One turning vector, and how many steps it has turned
The counts run from 0 to 278.
[-13  37  21  17 -20  25  -5  -1   2  -5  21   1  15  -1  13   3  -1   4
  -8 -17 -23   5 -14  -5  14 -32  27  -4 -17  18 -12 -20  -1  14  -5   5
  46  -8 -38 -25   6 -19  31   0  -1 -30   7   3  10  26 -13  -1  17  -5
  13  -4   9 -13   7  24  -2   0  21 -10 -29  -6  27  18   5  29  -6   3
   4  30   1  24  -9 -22 -25  -6] => 217
[-15  35  25  12 -10  26  -8   0   0   6  12  -4  17   3  15  -1   9   0
 -22 -26 -25   7 -18 -18   2 -32  18   0 -20  15 -10 -17  10  26  -1  -7
  45   0 -37 -10  -1  -8  35   1  -2 -23   0   0   9  24 -23  14  21   1
  16  -6  11 -10   4  19  -8   3  16   2 -21  -9  18  19   9  27   1  -4
   6  44   4  14  -9 -26 -14   0] => 125
[  0  39  10  29 -24  -2 -14 -15  -4 -19  20  32  12  -1  18   9  -8   4
   1  -8 -30   2 -14  -8   5 -26  34   0 -17  11  -3 -14   3  11 -10  -4
  46   1 -32 -10  -2 -30  27  16   2 -31   5  21  10  27 -19  -1  24  16
  12 -14   5 -16  -9  14  -7  -1   5 -25 -24  15  13   7  -2  10 -10   2
   0   8   3  35 -14 -21 -11 -28] => 17
[-20  25  21  15  -6  18 -14   5  -5   5  15  -7  24  -7   9   8  23 -11
 -10 -31 -33  16 -19 -24  -1 -23  13  -5 -28  16   1 -25  16  17  -9  -6
  50  -6 -42  -8   8  -8  22  11  -9 -27  13  -1  10  25 -30  19  19  20
  25   0   3  -4   9  14  -5  -9   7  -8 -13  -8  12   7  10  25   5  -2
  20  32   7  17 -15 -25 -11  -1] => 59
[  0  29  12  31 -22   4 -25   7 -14 -16  10   1  19  -3  21  -6  -3  -5
   9 -11 -40  12 -14 -11 -10 -22  28   0 -10  15  -8 -19   4  12  -6  -1
  50   1 -32   2  -1 -19  16   6  -9 -35  11   8   9  17 -20   1  26  14
   6 -21   1 -16   1  18  -7   1   2 -27 -14   9  15  21  -4  10  -4   1
  13   0   9  40 -23 -21 -11 -32] => 187
[  6  34  17  10 -16 -12  -8  -8 -17   9  17  15  14  15  16  12  -1 -22
  -8 -22 -29   6 -14 -20   9 -24   9 -16 -13  17 -11 -13  10   5  -6  -4
  50   1 -31 -22  13 -22  20  19  17 -26   0  24   8  46 -19  19   4  11
  20   4  -2   1  -8  17 -13 -11  -4  -9 -27 -17  10  -8   2  33  12   9
  15  23  10  16 -20 -16 -16 -23] => 64
[-16  24  28   3 -12  10 -14   6  -8   0  22  -4  26   7  13   9   7 -15
   7 -21 -30  -5 -11 -15   7 -15  16 -11 -23   9 -19 -24   1   2 -17   9
  34 -14 -35 -25   3  -9  20   8   9 -18  15  -3  20  33 -16   4   5  26
  26  10   5  -2  14  20   6 -11  23 -11 -24 -19   5  13   5  44   8   7
   7  18   0  21 -23 -25 -26  -4] => 211
[  4  37  16  17  -9  -2  -3  -8 -19   6  12  28  12  17  15  15  -6 -17
   0 -31 -20   1 -15  -9   8 -26  32   1 -21  -3  -7 -21   7  17 -10  -1
  28  -9 -27 -15   4 -22  32  31   2 -10   3  31  19  34 -20  13  15  14
  28   7  10 -12  -5  18  -6   0  13 -16 -23  -7  12   3  13  42  10   4
   3   9   0   8 -28 -13 -12 -24] => 274
[ -2  42  12  12  -6  -1   3  -3  -4  11  21   6  19  -2   8  16  -3 -15
   9 -33 -25  17   0 -11   8 -21  17   0 -20  19 -15 -28   2   6 -17  12
  40 -14 -17 -26  15 -26  33  16   8 -30   0  11   8  28 -15   3  13   8
  14  10  11  -3  -1  20 -11  -7  13 -20 -33  -6  19   0   6  46  -5   5
  14  20   5   1 -22 -16 -11 -21] => 12
[  4  21  27   8 -17  10 -13   8 -10   4   5  -7  16  10  14  14   4  -9
  12 -36 -28   0 -13 -25   6 -37  14  -9 -12  -4 -12 -13  -1  13 -10   3
  34   4 -30  -5   2   9  28  14  -1   0  -2  13  19  40 -20   9  16  23
  21   0  12 -15  23  24  -7   0  14 -14 -29 -15  14  22   6  33  10 -11
  10  28   9  21 -38 -19 -26 -23] => 34
[-19  33  25  10  -9  24 -17   8  -9  -6  14  -7  37  -8  18  -5   3  -5
   4 -21 -34  11 -25  -9  -2 -12  19   4 -21  16 -14 -24   0  12  -9   6
  41 -17 -37 -13   3  -1  29   9  -5 -25  20 -18  17  12 -20   2  15  12
  18  -3   6  -8  13  27  -2  -5  21 -11 -23 -16  18  33   8  42  -1   5
  12  27   6  21 -27 -21 -21 -10] => 251
[ -8  24  18   9 -22  19 -10  11 -15   3   2   3  29   4  12  -2   8 -20
  -3 -15 -37   3 -25 -20 -11 -17  22   0 -20  -3  -7 -19  15  33 -17  -9
  42   7 -35  -5  -1   0  20  16  -2 -18   9   9  20  29 -19  17  22  29
  18  -5  14  -8  22  17  -4  -8  12 -13 -13  -9  15  28   7  28  15 -10
   2  13  -2  23 -25 -23 -18 -16] => 166
[ -9  29  24  26 -17  -1 -22 -10 -14  -7  22  26  29   1  24  -1   4 -11
 -11 -17 -38   2 -22 -11  -1  -5  30   3 -24   4  -1 -24  10  16   1 -16
  44 -10 -46 -13  -3 -18  19  20   8 -23  12  14  13  16 -26   3  10  26
  30  -6  -2  -2 -14  16  -7 -11   1 -16 -17  -5   3   4   2  31   4  13
  10  10  -3  24 -15 -19  -3 -17] => 155
[-12  40  18  22 -14   2 -11 -11 -16  -6  15  25  16   5  13   4   2   0
  -7 -20 -32   2 -20   1  11 -17  34   3 -29   9  -6 -26   4   8  -2   2
  35 -19 -44 -29  -6 -29  24  13  -2 -25  20  20  12  25 -23   2  12  17
  30  -3  -1  -3  -4  10  -4   1  11 -11 -19 -17  12  -5   9  36   6  11
  13   9  -4  26  -9 -16 -13 -12] => 44
[  9  42   7  26  -7  -5  -3   4 -20  -3  13  15   7  12  18   5 -18 -16
  18 -24 -31   7 -13  -6  13 -27  30  -3 -11  15 -10 -12  -2   2  -9   7
  37 -12 -25 -14   3 -22  26  17  -5 -29   6  29  16  34 -20   9  16  -2
  11  -7   2  -8 -12  23  -9   1   6 -17 -28 -10  21   6   5  36   0   5
  16   5  11  23 -28 -13 -17 -43] => 142
[ -6  32  15  33 -13   6 -21  -5 -15 -12  10  19  23  -5  13   2   0  -2
  -6 -15 -42  14 -24 -10  -5 -11  36   7 -24  12   0 -26   8  19   1  -9
  40 -10 -44   4  -1 -23  25  14 -16 -29  15  15  13  19 -28   4  23  20
  22 -18   2 -13 -10   9  -9  -3   3 -16 -11  -1  11   3   9  25  -4   9
   5   7   7  31 -14 -17  -3 -22] => 188
[  6  15  13  14 -14   2 -13  15 -11  -6   7 -11  30   0  16  15  -4 -13
  20 -29 -36  11 -13 -22   1 -29  20  -5  -9   2 -11 -25   5   2 -23   9
  34  -3 -20  -8   7   0  29  18  -5  -9   8   8  20  23 -17   6  26  26
  14   5  11 -13  22  23  -7  -8  15 -29 -27  -3  15  25   7  42   4  -9
  10   3   0  23 -41 -13 -17 -31] => 278
[ -2  31   8  16 -15   3  -8  -3  -1   9  13 -11  17 -13   3  22  12 -14
   4 -36 -35  14   4 -27   0 -29   3  -4 -20  21  -2 -27  14   3 -16   5
  48  -5 -24  -6  19 -29  26  11  -2 -37  -4   9   5  30 -27   3  11  10
  10   1  10 -12   5  15 -15  -4   6 -26 -24   7  12  -1   1  29  -5   5
  13  31  13  26 -23 -29  -6 -13] => 223
[ -6  18  21  23 -15   9 -33   3 -13  -8   2   3  31  -8  24  -4   6 -16
   2 -21 -43   8 -26 -15 -16 -12  23   5 -23  13 -10 -23   6  17  -4 -14
  42  -8 -40   2   0  -5  20  18  -8 -18  15   0  21  13 -22   4  18  30
  24  -8   5  -8   8  17  -6  -8   7 -20 -12  -5  10  26   6  29   2   6
  15   9   4  24 -28 -16  -9 -17] => 22
[ -9  38   4  28 -15   4 -12  -3 -17  -5  13   8  14  -2   7   1   4 -16
 -11 -20 -37  17 -17 -17   4 -24  25  -2 -18  23   4 -15  15  14  -2  -6
  53   3 -37  -6   5 -33  21   6 -12 -37   2  23   3  32 -34  13  24   2
   8 -17  -1 -10  -8  14 -16   0  -9 -13 -19   7  16   2   3  11  -2   2
  14  20  12  28  -9 -20  -6 -17] => 261
[ -4  39  14  16  -4   1   0  -6 -12   5  18  30  21   4   9   6 -10 -14
   2 -19 -34   8 -14  -4  -1 -11  30  10 -32  15 -14 -29  -2  17 -12   8
  31 -23 -31 -25   3 -25  32  26   1 -37  11  12  16  22 -20   4  19  10
  24   9   8   4  -7  13   3  -4  12 -13 -27 -10  15   5  11  46   4  17
  10   6  -3  15 -16 -16  -7 -16] => 11
[-12  34  23   9  -7  27  -2   8  -9  10   5   3  17   6   5   5  10 -13
  -6 -35 -27   8 -23 -13   7 -31  20  -8 -26   8  -8 -19   6  22 -10  -5
  38  -9 -33 -13   4   1  30  13  -6  -7   6  10  14  30 -28  15  21   4
  22  -2   9  -6  14  23 -12   2  15   2 -21 -15  21  18  11  33  14  -8
   9  38   1  12 -15 -19 -16  -5] => 33
[ -1  29  12  18  -5   2   9   3 -11   6  11  14  -1  10   2  28  -3 -15
  -2 -45 -25   7  -9 -22  20 -37  19  -4 -18   4  -8 -27   4   9 -17   7
  31 -10 -29 -17  14 -21  36  21  -6 -14  -2  33  14  40 -22  13  12  11
  20   6  13 -11   3  16 -13  -4  11 -13 -31  -6  16  -5  11  40   5   0
   9  23   3  16 -21 -10 -13 -19] => 71
[  3  21  18  18 -16   4 -23   7 -22  -5  10  22  27   7  23   1   4 -23
  -8  -9 -36  -5 -28 -16  -9  -4  25  -3 -19   4  -6 -15  12  22  -7 -17
  38   1 -45 -12  -4  -8  14  25   3 -15  18  14  16  31 -23  18  12  30
  29  -5  -1   4   1  14  -1 -13   1 -14 -13  -9   8  13   3  31  14   3
   8   3   0  23 -20 -17 -11 -21] => 266
[ 16  22  25  19 -15   5 -22   7 -10   2   7   0  29   8  28  -6  -7 -19
   7 -22 -42   5 -18 -18  -3 -25  11  -1  -6   9 -11 -13  -2   9   6  -7
  49   3 -26  -3  10   0  29  24   4 -16  -5   8  19  21 -21   2  13  10
  11 -12   4  -6   1  27 -12  -4   0 -23 -27 -12  11  28   1  29   1   1
  22  21  16  13 -40 -18 -16 -33] => 160
[  3  29  15  14 -22   1 -23   0  -9  -8  22  -8  38  -2  20   0  -8   2
  12  -1 -37  -2 -17 -19  -4 -19  16  -5  -8  17 -19 -14   1   3  -2   0
  58   5 -32 -12   3   0  15   4  17 -31   3  -5  12  25  -9  -1   3  17
   7  -1   1  -6   2  20  -2  -6  10 -31 -24  -4  15  24  -7  27  -2  -1
  14  23   8  29 -31 -30 -30 -29] => 120
[  4  23  20  17 -24  -2 -31  -2 -19 -14  10 -12  29   5  29  -9   1  -8
   3 -13 -37   5 -17 -19   0 -27  15 -17  -2  16  -2  -3   8   0   3  -8
  51  14 -35  -5   0  -1  19   2   7 -19   7   6  14  34 -22   7  14  15
   9 -21 -10  -9   6  27 -16  -6   0 -15 -18  -9  11  17  -7  14   3  -3
  17  20  17  32 -27 -17 -27 -28] => 61
[  6  21  21  12  -9   5 -15  11 -18   1   8 -17  22  16  20   5  -2 -19
  16 -30 -24   4 -20 -17  12 -31  13 -14  -9  12 -13  -9  -5   2  -6   4
  39   0 -30 -11  12   8  24   9  10 -13   5   8  21  33 -19  16  15   9
  16  -2   5  -4  10  30  -7 -10   9  -9 -27 -23  22  19   5  34  10  -3
  20  18  12  16 -38 -13 -32 -27] => 271
[  3  27  21  22  -9  -2 -11  -6 -25  -1  15  31  21  14  20   5   6 -24
 -10 -18 -41   3 -21 -10   3 -13  20   3 -21   3  -1 -15  13  18   4 -14
  40  -5 -42 -12   3 -17  24  25   8 -15   8  20  16  29 -28  14  10  23
  33  -6  -3   3  -4  12  -6  -5  -1 -11 -16 -16   3  -5   5  33   9   7
  10  10   6  18 -23 -10  -7 -19] => 63
[ 14  30  14  23 -13  -9 -20   1 -12  -1  12  15  34   7  23   3 -12 -11
  13 -18 -42  13 -11 -10  -1 -20  20   8 -12  14 -14 -21  -3   2  -5   4
  38 -10 -24 -11   8  -8  25  24   5 -25   5  11  17  16 -19  -1  21  11
  10  -1   5 -17  -9  20  -3  -9  12 -25 -32  -8   8  18   7  39  -8   4
  18   4   7  20 -37 -17 -10 -34] => 49
[-10  27  14  23 -11   4 -14  14 -29 -10   4  11  15   6  13  -4   1 -20
   7  -6 -44   8 -27 -11 -10  -9  39   3 -16   8  -1 -20  10  22 -11  -6
  34  -3 -36  -4  -2 -15  16  11 -11 -18  21  18  15  30 -28  15  25  27
  19  -9   1  -4   8  12   0  -1   4 -15  -8  -7  14  15   2  29  10  -3
  15  -3   0  34 -22 -14 -15 -30] => 3
